Some points:
[-1.1 -0.4  0.   0.2  0.4 -0.2  0.  -0.4  0.   0.1 -0.5  0.4  1.3  0.  -1.9 -3.4  1.   1.2 -0.5  2.   0.3 -0.4 -0.4  0.9]
[-1.4 -0.4  0.6  0.5  0.8 -1.3  0.7 -0.2  1.2 -0.8 -0.5 -0.1 -0.7  0.9 -0.4  0.4 -0.9  1.1 -0.8  0.  -0.5 -0.5  4.3 -0.8]
[ 0.2 -0.8  0.4  0.3  0.2  0.7  0.1 -0.8  0.9 -1.2 -0.1 -0.2  0.5  0.9 -0.5  1.8  0.1  2.4 -0.7  1.6 -0.5 -0.1 -1.1  0.6]
[ 1.2  1.5 -1.4  2.  -2.3 -0.5 -0.5 -0.2 -0.7  0.8  0.7  1.5 -0.6 -0.3  1.  -0.2  0.8  1.1  0.6  1.3  0.3  0.2  0.4 -0.8]
[ 1.5  1.3 -0.5 -2.5  0.5 -0.6  1.7 -0.1 -1.  -0.2  0.4 -1.8 -0.1  1.4  0.7 -0.3  1.7 -0.3  0.2  0.9 -0.5 -1.3  0.1 -0.2]
[ 0.2 -0.9  0.2  0.5  1.2 -0.9  0.4 -1.7  1.8 -0.4 -0.5 -0.6 -0.1 -1.3 -2.6 -3.2  0.5 -0.2  0.   1.4  0.1  1.  -0.5  0.5]
[ 2.3  0.6  2.8  2.1  0.1 -0.7 -1.5  0.2  0.   0.2  0.8  1.6  0.1 -0.8  0.6 -0.2  1.3 -0.7  0.4  0.  -0.9 -1.3  0.1 -0.9]
[ 0.9  0.3  0.3  0.2 -0.3 -1.3 -1.3 -0.8  1.2 -0.6 -0.5 -0.6  0.6  1.4 -0.9  1.9 -0.8 -0.3 -0.6  0.8 -0.7  0.  -1.2  1.1]
[-0.5  0.5 -0.5  0.3  0.8  0.3  0.6  1.5 -0.5  0.1  1.6  0.   2.4 -1.  -0.2  0.2 -1.4  0.4  0.4 -0.3  0.5 -1.3 -0.1  0.8]
[-0.3  0.5 -2.5  1.1 -0.8 -0.3 -2.5 -1.5 -1.1 -0.5  0.7 -0.4 -1.4 -1.2  0.6  0.3 -0.2 -0.6  0.5  1.4  0.  -2.3  0.3 -1.4]
[ 0.1 -0.5  0.2 -0.1  1.1 -0.9  0.   1.7 -2.3  0.3  0.4 -0.6  0.2 -1.9  0.3  0.4  0.1  0.1 -0.2 -0.7  0.6  1.   0.   1. ]
[ 0.8  0.5 -0.5  0.4 -1.4  0.9  2.   0.1 -1.  -0.8  0.   0.9 -1.2 -0.8 -1.8  0.4  0.2 -1.4 -5.4 -0.8  2.  -0.6 -0.6 -0.8]
[ 0.  -0.5 -0.1  0.2  0.6 -0.7 -0.2 -1.   1.1  0.  -0.9 -0.1  1.4  0.   1.7  1.3  0.4 -0.7 -0.9  0.3 -0.8  1.9 -1.3 -0.5]
[ 0.1  1.  -0.7  0.   0.1 -0.5 -0.4  0.3  0.   0.8  0.6 -0.9 -0.1 -0.7 -0.1  0.7 -0.5 -0.4  0.9 -0.3  1.4  0.5  0.7  2.6]
[ 0.2 -2.2  0.8  0.1 -1.5 -0.5 -0.3 -0.4 -0.4 -0.1 -0.7 -0.4  0.4  0.  -0.7  0.6 -0.4  0.  -0.5  0.5 -0.9  0.4  4.1  2.5]
[-0.6  0.4  2.4 -2.5 -1.4  0.2 -0.7 -1.7 -1.   0.6  1.2  0.6 -0.9  0.3  0.9 -0.9  0.1 -0.7  0.6 -0.8  0.1  0.  -0.2 -0.1]
[-1.9 -1.3  0.   0.4  0.4 -0.5 -0.6 -0.8  0.8 -0.9 -1.1 -0.2  0.6 -0.9  2.6  1.   1.5  0.3 -1.1 -0.8 -0.3 -0.1 -0.5  0.6]
[-0.6  1.7  2.2 -0.7  1.3  0.1 -0.3  1.8 -0.3  1.9 -4.6  0.7 -0.2 -1.   0.3  0.7 -1.   0.2  0.5  0.9  1.3 -0.7 -0.3  0.1]
[ 1.6 -1.2 -1.8  0.2  0.   0.7  1.9  0.3  0.7 -1.1 -1.2  2.3 -1.5  0.4  1.3  0.2 -1.1 -0.7  1.3  0.3  1.   0.   0.  -0.1]
[-1.3 -0.2  0.4  0.2 -1.5 -2.6  0.7  0.5  0.4 -1.   0.2 -0.2 -0.1  0.8 -1.  -0.1 -2.3 -0.6 -0.2  0.1 -2.7  0.2 -1.9  0.2]
[-0.9  1.4 -0.4  0.5  0.6  2.5 -0.2  1.4 -0.1 -1.7  0.  -0.9 -0.1 -0.2 -0.9  0.   1.1 -0.3  1.2 -0.5 -1.7  1.3  0.1  0.2]
[-0.1  0.5  0.7 -0.1 -0.1 -0.9  0.  -0.4  0.1 -0.9 -0.4 -0.7  1.9  1.5 -0.6  0.2 -1.6  0.6 -0.7 -0.6  0.   1.8  3.7 -3.1]
[-0.6 -0.3  2.9  1.8 -0.1  1.2  1.6 -0.4 -0.7 -0.5  0.9  1.4 -0.6  1.   0.6  0.2  0.6 -1.3  1.2  0.5  0.9 -0.1  0.  -0.4]
[ 0.7  0.2  0.2  2.3  0.4  0.2  0.6 -0.9 -1.5 -0.1  0.6 -0.3 -0.7  1.   1.1  0.   0.6 -1.8  0.6  1.   0.4 -0.7  0.3 -0.6]
[-1.8 -0.2  0.1  0.3 -0.8 -0.4  0.5 -1.2  1.1  0.2 -0.3 -0.3  0.8  0.9  0.2  2.1  1.1  0.9 -0.6  0.9  0.3  0.8 -1.1  0.7]
[ 0.  -0.2 -0.1  0.4  1.6  0.2  0.6  0.9 -0.1  0.6  1.2 -0.1 -1.2  0.  -0.1  0.1 -0.3  0.6  0.1 -0.9  0.1  0.3 -0.1  1. ]
[-0.4  1.  -1.4 -0.5  1.2  1.2 -1.1  0.1  0.3  1.   0.3  0.8 -0.3  0.1 -0.5  0.3  0.   0.1 -0.5 -1.5 -1.   0.3  0.3  0.2]
[ 0.2  0.  -1.  -1.7 -1.5 -0.7  2.5  1.2  2.1  1.1  0.7 -0.8  0.4 -0.3  0.8  0.   2.6 -0.5  0.8  0.2 -0.9 -2.   0.7 -1.2]
[-1.1  0.  -0.7  0.2  0.6  1.7 -0.9  0.6 -0.2  1.7 -0.1 -0.1 -0.7  0.2 -1.   0.   0.  -1.5 -0.2 -0.7 -2.2  0.  -0.1 -0.1]
[-0.3  0.1 -2.5 -0.6 -0.5  0.6  1.6 -0.7 -1.4 -0.9 -0.3  2.3  0.6 -0.3  0.8  0.  -1.  -1.2  1.2  1.6  0.7  0.8  0.  -0.4]
[ 0.2 -0.1 -0.2  0.6 -0.1  0.2  0.3 -1.   0.6 -1.  -1.3 -1.   0.6 -0.2  3.8 -3.  -0.8  1.1 -1.4 -1.4 -1.  -0.1 -0.4  1. ]
[ 0.9 -0.2 -1.   0.2 -1.2 -0.6  0.8 -1.3 -0.7 -1.5 -2.4  1.1 -0.2  0.2 -2.5  0.   1.  -0.4  1.7 -3.9  1.7 -1.3 -0.5 -0.6]
[ 0.  -1.3  0.6  0.4  0.5  0.8  0.6  0.2 -0.3  1.6  0.5 -1.4  0.3 -1.6 -0.3  0.6 -1.3  1.4  0.9 -0.6  0.8  0.2 -1.1 -1.9]
[ 0.6  1.1 -0.5  0.5 -0.8  2.3 -0.9  1.3  0.6  0.  -0.6 -1.2 -0.6 -0.2 -1.   0.1  0.4 -0.7  0.7 -0.6 -1.4  1.4  0.5  0.9]
[-0.2  0.2  0.6  0.1  0.1  0.2 -0.1  0.4 -0.4  1.1 -1.4 -2.  -0.9 -1.5  0.1  0.5 -1.7  0.7  1.   0.   1.4  0.1 -1.  -1. ]
[ 0.3 -1.7  0.5 -0.1 -0.4 -0.8 -0.5  0.2 -1.2 -0.8 -0.8  0.2  0.7  1.6 -1.1  1.  -0.4  1.1 -0.5  0.  -2.2 -0.3 -1.3  0.4]
[-0.7 -1.8 -0.8 -0.1  0.8 -0.8 -3.2  2.   1.1 -1.1  0.7 -0.6  0.   2.   1.  -1.4  0.8 -0.1 -0.4  0.4  2.7  0.3 -0.7 -0.6]
[ 1.2  0.5  0.8 -3.3 -0.8  0.  -0.5  0.  -0.2 -0.1  0.8  1.3 -0.9 -0.4  0.8 -0.4  0.2  0.5  0.   0.7 -0.3  0.   0.  -0.4]
[ 0.1  0.3 -1.  -0.1  1.2  1.5 -0.3 -0.1  0.8  1.4  1.2  0.6 -0.6  0.9 -0.3  0.  -1.2  0.7 -0.4 -1.5 -0.6 -0.8  0.2  0.8]
[ 0.4 -0.1  0.3  0.6  0.5  0.3  1.2  0.2 -0.5  1.6  0.6 -1.6  0.8 -0.5  0.1  0.3 -1.5  0.   0.3 -0.7  1.1 -0.4 -0.5  0.6]
[ 1.  -0.9 -0.5 -3.2  0.7 -0.1 -0.1 -1.  -0.2  0.3  0.7 -0.1 -0.2 -0.6  0.1  0.6  1.2 -1.2  0.4  0.9 -0.5 -0.6  0.3 -1.1]
[-0.5 -1.  -0.4  0.1 -0.9  0.1 -1.9  0.3  0.6  1.4 -0.8 -0.1  1.2  1.6 -0.1 -3.1  0.7  0.  -0.7  0.4  1.1  0.5 -0.5 -0.1]
[ 0.2  0.8  3.1 -1.6 -1.   1.  -0.8  0.   0.6 -1.7  1.5  0.4 -0.7 -0.5  0.3 -0.3  0.  -0.4  0.4  0.5  0.7 -0.9 -0.1 -0.3]
[-0.2  1.3 -0.8 -0.1  1.1 -0.1 -0.7  0.6  0.5  0.2  1.6  0.9  1.1 -0.9 -0.6  0.6 -0.2 -0.2 -0.1 -1.4  0.1  0.3  0.3  0.9]
[-0.4  0.8 -0.5  0.3  0.8 -0.8  0.8  0.9 -0.5  1.   1.2  0.2 -1.5  0.  -0.5  0.   0.5  1.7  0.5 -1.1 -0.3  1.7 -0.6  0.1]
Along one direction, these points spread out more than along any other. Take the direction at right angles to it along which they spread out most. Then take the direction at right angles to both along which they spread out most. Go by this last direction. Where along it does each point below lie, from 0 to 99? 50 is the average, and the first point above lies past it. One standard deviation of the points above along it is 16.
[ 1.2  1.5 -1.4  2.  -2.3 -0.5 -0.5 -0.2 -0.7  0.8  0.7  1.5 -0.6 -0.3  1.  -0.2  0.8  1.1  0.6  1.3  0.3  0.2  0.4 -0.8] --> 52
[ 0.  -0.5 -0.1  0.2  0.6 -0.7 -0.2 -1.   1.1  0.  -0.9 -0.1  1.4  0.   1.7  1.3  0.4 -0.7 -0.9  0.3 -0.8  1.9 -1.3 -0.5] --> 56
[-1.9 -1.3  0.   0.4  0.4 -0.5 -0.6 -0.8  0.8 -0.9 -1.1 -0.2  0.6 -0.9  2.6  1.   1.5  0.3 -1.1 -0.8 -0.3 -0.1 -0.5  0.6] --> 61
[-0.4  1.  -1.4 -0.5  1.2  1.2 -1.1  0.1  0.3  1.   0.3  0.8 -0.3  0.1 -0.5  0.3  0.   0.1 -0.5 -1.5 -1.   0.3  0.3  0.2] --> 49
[-0.1  0.5  0.7 -0.1 -0.1 -0.9  0.  -0.4  0.1 -0.9 -0.4 -0.7  1.9  1.5 -0.6  0.2 -1.6  0.6 -0.7 -0.6  0.   1.8  3.7 -3.1] --> 9
[-0.9  1.4 -0.4  0.5  0.6  2.5 -0.2  1.4 -0.1 -1.7  0.  -0.9 -0.1 -0.2 -0.9  0.   1.1 -0.3  1.2 -0.5 -1.7  1.3  0.1  0.2] --> 48
[ 1.5  1.3 -0.5 -2.5  0.5 -0.6  1.7 -0.1 -1.  -0.2  0.4 -1.8 -0.1  1.4  0.7 -0.3  1.7 -0.3  0.2  0.9 -0.5 -1.3  0.1 -0.2] --> 54
[ 0.2 -2.2  0.8  0.1 -1.5 -0.5 -0.3 -0.4 -0.4 -0.1 -0.7 -0.4  0.4  0.  -0.7  0.6 -0.4  0.  -0.5  0.5 -0.9  0.4  4.1  2.5] --> 16
[ 0.4 -0.1  0.3  0.6  0.5  0.3  1.2  0.2 -0.5  1.6  0.6 -1.6  0.8 -0.5  0.1  0.3 -1.5  0.   0.3 -0.7  1.1 -0.4 -0.5  0.6] --> 52
[-0.6  1.7  2.2 -0.7  1.3  0.1 -0.3  1.8 -0.3  1.9 -4.6  0.7 -0.2 -1.   0.3  0.7 -1.   0.2  0.5  0.9  1.3 -0.7 -0.3  0.1] --> 59
[ 1.6 -1.2 -1.8  0.2  0.   0.7  1.9  0.3  0.7 -1.1 -1.2  2.3 -1.5  0.4  1.3  0.2 -1.1 -0.7  1.3  0.3  1.   0.   0.  -0.1] --> 37
[ 1.2  0.5  0.8 -3.3 -0.8  0.  -0.5  0.  -0.2 -0.1  0.8  1.3 -0.9 -0.4  0.8 -0.4  0.2  0.5  0.   0.7 -0.3  0.   0.  -0.4] --> 60
[ 0.1  0.3 -1.  -0.1  1.2  1.5 -0.3 -0.1  0.8  1.4  1.2  0.6 -0.6  0.9 -0.3  0.  -1.2  0.7 -0.4 -1.5 -0.6 -0.8  0.2  0.8] --> 49
